One turn sends every row of this set to another row. A few are shown first. Where does it send the rows asked after them?
K532: [  1   4  -7  24  15  11   2   7 -14  11   2   8  21   7   7  -4   0  -2
 -10 -14   5  -4  -1  -5   8 -10 -16  -5 -17  10  12 -21  -5  12  -7   2
  -6   6]
K807: [ -6  -3   0  13   7   7 -11   8  -1   1   5   8   5  11   4  -1  11  -2
   8  -9  11 -10   9 -11  17   2 -11  -4  -1   9   1 -11 -16  -8 -14  -2
  10   8]
K555: [-11   0  -5  10   5   8  -5   8   0   0  -1   9   4  10   1   0  16  -7
   7 -14  10 -16   2 -11  19   2  -7  -3   1   5   2 -12 -21  -6 -13   1
  11   7]
K610: [-14  -5   1   7   0  15  -3   8 -11  -2  -7   6 -13  -1   5  -1  -1 -13
  -3 -18   8 -14   0  -4  15  -7  -1 -15   4  12 -10  -5 -10   1   5 -11
   1   3]
K429: [ -8   2  -1  14  -2  13  -5   4 -20   2  -4  13  -4  15   4  -3 -12  -2
  -4  -2  14 -14   1 -11  15 -15   0  -6   0  20  -8  -9 -13   0   6 -18
  11   0]
K818: [-10   8  -4   9  -2   9  -2  10  -6   0  -2   7   5  10   1  -7  13  -7
   4 -15   6 -21  -3 -13  21   3  -6  -2   5   4   3 -11 -23  -6 -12  -1
  11   9]
K89: [ -1   3 -17  11   3   2  -4   3  -8   4  -2  18  15  12  15 -11  -7  -6
   3  -3  14 -35  -7   1  18  -8  -4 -13  -8   6  12 -12  -5   6  -1  -2
  12   0]
K466: [  0  10  -4  27  11   7   3  15 -19  10  -3  10  20   6   2 -13   0  -5
  -8 -20   3 -15  -8  -8   7  -8 -17  -7  -9   8  17 -18  -5  11  -2   0
  -8   5]
K589: [-19   4 -16  11  15   3   2   3  -9  13  -3   3  -2  12   9 -11   4  -1
  -7  -6   5 -13 -21  -6   8  -1 -13 -14   2   5  -3 -25   7   3   1  11
   6  10]
K337: [-29  -4  -2   6  -3  13   9   7 -16  15   9   8   5  15  -4 -13 -11  -8
   6   3   7 -13  -5 -10  -2  -4  -6  -4   2   9  -2 -11   2   0  -3   1
  -2   4]
K616: [ -1   0  12  13  10  15   3  21 -14  15  -4  13  11   4   8 -10  -2   4
 -12  -4   7   2  -2   1   8  -9  -2 -10  -6   4  -4  -8  -5   7   6 -12
  -5  -3]
K609: [-23  -1  -4   7  -1  13  -5   9 -16  -5  -7  13  -6   4   5  -3   2 -11
  -3 -15   9 -17  -3  -7   9  -7   5 -17   6  13  -5 -13 -11   2  10 -15
   5   0]
K76: [-18   5  -5  11  -6  11  -3   5 -18  -2  -6  17  -6  11   7  -3  -6  -3
  -5  -7  11 -17  -5  -7  10  -9   5  -8   6  17  -5 -17 -13   4   9 -18
  10   2]
K123: [-26  -6  -1  11   0   8  13   8  -9  16   7  15   2  18  -4 -12 -14  -5
   8   3  10 -16  -5  -9   0  -5  -9  -1   0  11   1 -11   1   1  -3   2
   1   3]
K69: [  2  -2 -11  10   6  13  -9   4 -13   6  -3   2   2   8  16 -11  -7 -10
   5  -8   3 -31 -13   6  18   1  -3  -7   4   4   6 -15   0   5 -10  -7
  -1   9]
K134: [ 11   3 -10   9  -1  10  -5   1 -12   6   2   6   8   7  18 -11 -14  -7
  -4  -3   7 -29  -2   3  24  -8  -9  -9 -11   6   4  -9  -4   2  -8  -2
   7   8]
K852: [  1  -4 -11   5   7  13 -14   3 -16   5   4   0  16   5  13 -10  -3 -14
   2  -4  10 -25   2   0  20 -10  -8 -20 -10   3   4  -3   0  -1  -6  -1
   3  -1]
K842: [-20  -8   0  11   0   6  17   9  -8  15   7  15  -2  16  -4 -10 -18  -9
   3   1   7 -18  -1  -9   3  -5 -13  -3  -6  10  -3  -7  -3  -2  -4   6
   3   8]
K235: [ -5  -2   2  14  18  15  10  22 -16  13 -15  17   7  12   3  -6  -1  -4
 -15  -6   1  -9 -11  -2   9  -7   3  -6  -5   2  -3 -11 -18   7   3  -9
   1   0]
K38: [-23  -7  -2   4  -1   9  17  10  -8  13   7  14   3  11  -4  -9 -13 -14
  -1  -1   5 -17   1 -11   5  -9 -13 -10 -10   7  -4  -4  -5  -3  -2  10
   3   6]
K218: [-13   8 -15  15  14   4   2   4 -19  15  -4   2   0  20   5 -15  -4  -2
 -10  -2   3 -18 -21 -12  11  -5 -14 -11   1   8  -5 -21   2  -2   1   9
   9  12]
K918: [ -8  -2   0  11   0  10  -3   2 -11   2  -4  12  -4   9   2  -2  -6  -4
   0  -5  21 -11   6 -10  17 -18  -3 -12  -5  17  -8  -2 -11   1   7 -13
  10  -8]
K223: [ -5  11  -8  14   5  -2   7   1  -8  16   2   4   3  11   6 -19  -3   5
  -8  -1  14 -11 -13 -10  16 -11 -21 -15  -5   8  -4 -12   7   3   4  13
  10   4]
K526: [-17  -1 -11   9  16   2  -2   5  -9  12   2  -1   1   7   7 -12   6  -4
  -5  -7   8  -9 -12  -8   9  -4 -19 -23  -2   5  -4 -16  11  -1   2  13
   2   7]
K342: [ -5   4  -4  12  10   3   1   5  -9  15   4  -3  -2   7   8 -16  -2   0
  -9  -5   8  -8  -9  -7  15  -7 -24 -19  -4   7  -7 -11  11  -2   1  13
   3  10]
K729: [ -1   1 -10  22  19  15   2   6 -15  12  -3   3  20   7   3  -3   4  -5
  -7 -16   6  -4  -4  -5   9 -10 -15  -4 -15   8  10 -18  -7  12 -11   4
  -9   3]
K390: [ -7  -8   2  14  22  13   8  21  -9  13 -13  18   5  10   6  -3   2  -1
 -10  -6   4  -3  -9   3   6  -6   3  -7  -4   2  -2 -14 -12   9   2  -9
  -2  -2]
K890: [-11  10 -14  15  11  -1   3   4 -18  15  -1   4   8  19   1 -19  -3   1
  -8   1  11 -18 -16 -16  13 -12 -18 -15  -3   9  -3 -14   2  -2   5  11
  13   3]
K539: [ -6  -8   7  13  20  13   1  21 -11  14  -8  15   9   6   7  -5   2   1
  -8  -5   7   2  -3   2   4  -7  -1 -12  -5   3  -3 -11  -5   8   4 -12
  -5  -4]
K440: [ -9  -5   1   7  -3  11   2   2  -3   1  -6   9 -12   1   4  -1  -3  -6
   0 -13  18 -10   4  -3  19 -13  -4 -13  -2  12 -10  -1 -10   5   4 -10
   5  -3]
K120: [-27  -3  -5  -1  -8  12  18   7  -9  13   9  11   4   6  -1 -10  -9 -12
  -2  -2   5 -14  -2  -8   4  -7  -9  -9  -8   5  -4  -9  -4   1  -3  10
   1   6]
K764: [ -1   7   8  12   5  13   9  21 -15  15  -7  17  14   5   6 -13  -1   4
 -15  -4   7  -3  -6  -1   9 -12  -1  -9  -7   3  -1  -7 -11   9   8 -10
   0  -6]
K648: [ -7  12   3  13  -9   5 -10  10  -8   0   8  13  13  10   6 -11  10   2
   6  -8  12 -15   5 -14  16  -1  -9  -4   4   9   6 -13 -14  -6  -6  -7
  12   7]
K202: [ -6  -3 -16   3   4   9  -8  -1  -4   5   0   5  12   2  17 -10   3  -8
   8  -8  15 -24  -7   8  17  -4  -2 -14  -3   2  10 -12   3   9  -6  -1
   1  -3]
K396: [ -2   4  -9  22  17  14   5   8 -14  12  -7   2  18   7  -1  -7   6  -7
  -5 -19   7  -9 -11  -5  10  -9 -14  -2  -9   6  13 -16  -7  14 -10   4
 -10   1]
K343: [ -1   8  -6  25  13  11   6  13 -16  11  -8   5  18   7  -1 -12   3  -7
  -6 -21   4 -14 -13  -6   9  -7 -15  -3  -6   6  16 -16  -7  14  -5   2
 -10   3]
K350: [ -9  13   1  11  -8   8  -7  13 -13  -1   3   9  12  10   2 -12  12  -4
   4 -12   7 -21   0 -15  18   1  -8  -4   6   6   5 -11 -19  -8  -7  -4
  12   8]
K709: [ -5   4   4  12  11  13  10  23 -18  14 -13  18  15  10   2 -12   0  -2
 -15  -4   4  -9  -9  -4  10 -13   2  -9  -7   2  -2  -8 -17   7   7  -8
   3  -6]
K800: [ -3   4   4  15  -2   6 -11   7  -3   1   9  10   8  10   7  -5   7   4
   7  -6  12  -9   9 -11  16   1 -12  -1   1  11   3 -13 -12  -7 -10  -6
  11   9]
K172: [-27  -2  -2   1  -9  16  13   6 -15  15  10   7   4   8  -1 -12 -10 -10
   0   0   4 -11  -5  -7   2  -4  -7  -5  -1   6  -4 -12   0   0  -5   4
  -2   7]
K216: [  1   8  -5  27  12   7   2  13 -17   8   1  12  23   6   7  -9  -1  -2
 -10 -16   5  -9  -3  -7   5  -9 -17  -8 -14  10  16 -20  -4  11  -2   0
  -6   6]
K101: [ -3  -4 -14  13  13   8 -14   9 -20   3  -3   7  13  16  11 -13  -6 -14
   5  -5   7 -37  -8  -3  15  -5  -4 -16  -2   6  10 -10  -3  -2  -3  -6
   5   3]

K120 -> K38
K648 -> K350
Now these:
K610 -> K440
K134 -> K89
K616 -> K764
K890 -> K218
K216 -> K466

One turn sends every row of this set to another row. A few are shown first. Where does it send the rows asked after them?
K638: [  4  -2   2 -11   4   7   7  -9  -5  -4  14 -11  -7   9  -8 -17   2   1
  -1   0  12   8  12  -6]
K183: [  1  10  -9 -10  -2   3 -12  -8   8 -12   2   1   1   2 -13  -7  11 -10
  -9   3   7   8   8 -13]
K889: [  1 -11  -2 -11   2 -17  -1  -3   5  -7 -14   0  -1  -7  -6  11   8   1
  -2   2  13  -6  -3  -9]
K143: [  6  -2   0  -1  -2   1  -9 -15  10   2  -5  -5   0  17 -17 -19  11 -11
   4   5   0  -3   3 -11]
K455: [  6 -11  -3 -13  -2   1  -5   0  -6   4  15  -9  -1   0  -2 -19   5  -4
   3   4  13   5   0  -5]
K553: [  8   7   6 -13 -12   1  -4  -9  18   6   0  -2  -2   4 -16  -7  -2  -9
  -2  -2  -2   3  15 -15]
K573: [  2   5  -4  -6   3   9  -1  -9  10  15  -1  -9   1  12 -16  -2   6 -12
  -2  -4   2   4   9  -6]
K10: [  7  -1  -4 -13  -9   0 -13  -5  12  14  -4   1   8   1 -10  -6   8 -13
  -1   1   6   8   1  -9]
K578: [ -3 -11   4 -14  -1 -14  -2  -3   7 -11 -10  -9  -1 -12  -4   6   8  -2
   1   3   5  -7  -4 -17]
K726: [  6 -12   4  -5 -13  -5  -5  -4   1 -11  13  -5  -7   1  -2 -21  -1   1
   4   8   7   0  12  -8]
K324: [  8  -8  -2 -16   2 -14  -2 -10   6  -2 -16   0  -3   3  -5   8   7   7
  -3  -1  18  -2  -2  -2]
K627: [  7 -10   3 -10   0 -17   0  -5  15  -7 -11  -7 -11   3  -9   9  -2   4
   3   7  -1 -16   6 -11]
K225: [  0   1  -3   9   4   0   1  -9   6   8  -3  -7   1  10 -13   1   1  -8
  -6   1   8   5  14   2]
K248: [  2  -7  -1 -16   3   6   2  -8  -3 -10  15 -12 -12  13  -5 -10   1  -1
  -1   9   9   5  16  -6]
K815: [  3  -8  -5 -18  -4  -4 -14   3  10  11  -1   1   5  -4  -3   7   5  -6
  -3   7   7  11   6 -11]
K548: [  2 -10  -5  -5  13 -11   4 -13   9  -6 -14  -4  -6  13 -11   9   7   7
  -2   3  10  -7   8  -6]
K781: [  7  -6  15 -11  -9  -5   1 -12  13  10  -6  -5  -1   6 -13  -5  -4  -1
   3   0  -3  -1  18 -21]
K391: [  1 -10   2  -2   3 -11  -4  -9  18 -10  -8 -12 -11  10 -10  -1   0   3
   7   8  -4 -17   7 -11]
K435: [ -6  -8  -9  -7  13  -6  -3 -15   8 -14 -13  -2  -4  10  -6   6  12   2
  -2   4  13   1   6  -7]
K833: [ -1 -11   4  14  -5  -8  -3  -2  -2  -8   3  -7  -4   0  -7 -10   0  -1
  -2   7   9   3  14  -3]
K862: [ -1 -14  -5 -17   4  -1 -10   2   1  -5  10  -7 -11   7  -2   6   2  -3
  -2  16   4   8  17 -10]
K56: [  8  -7  -4  -9   5 -12   3  -8  12   2  -9  -7 -12  13  -9   8   4  10
   2  -1   7 -12   5   2]
K499: [  0  -2   0 -20  -4   4  -2  -2   9   2   6 -11  -2   1 -14  -5  13 -13
   4  -1  -9  -3   3 -22]
K370: [ 10  -3   3 -14  -6 -17   2  -5  10  -4  -9  -8  -8  -5  -9   7  -2   8
  -3  -4   7 -12   3  -8]
K50: [ 11  -7   5 -17  -8  -2  -6  -6   4  -4  15  -4  -9   6  -4 -23  -2   2
   4   8   7   4  13 -10]
K599: [  3 -19  -2 -13   1   4   0  -7  -9   1   9 -11   2   1  -1 -18   7   0
  -1   5  14   5   1 -14]
K71: [  2 -23  10 -13   4  -5   3 -13  -3   4  -3 -10  -1   4  -6 -12   6   4
   1   6   6   5  13 -25]

K391 -> K578
K627 -> K889
K553 -> K10
Now these:
K248 -> K726
K71 -> K862
K638 -> K50
K499 -> K183
K324 -> K56
K815 -> K225

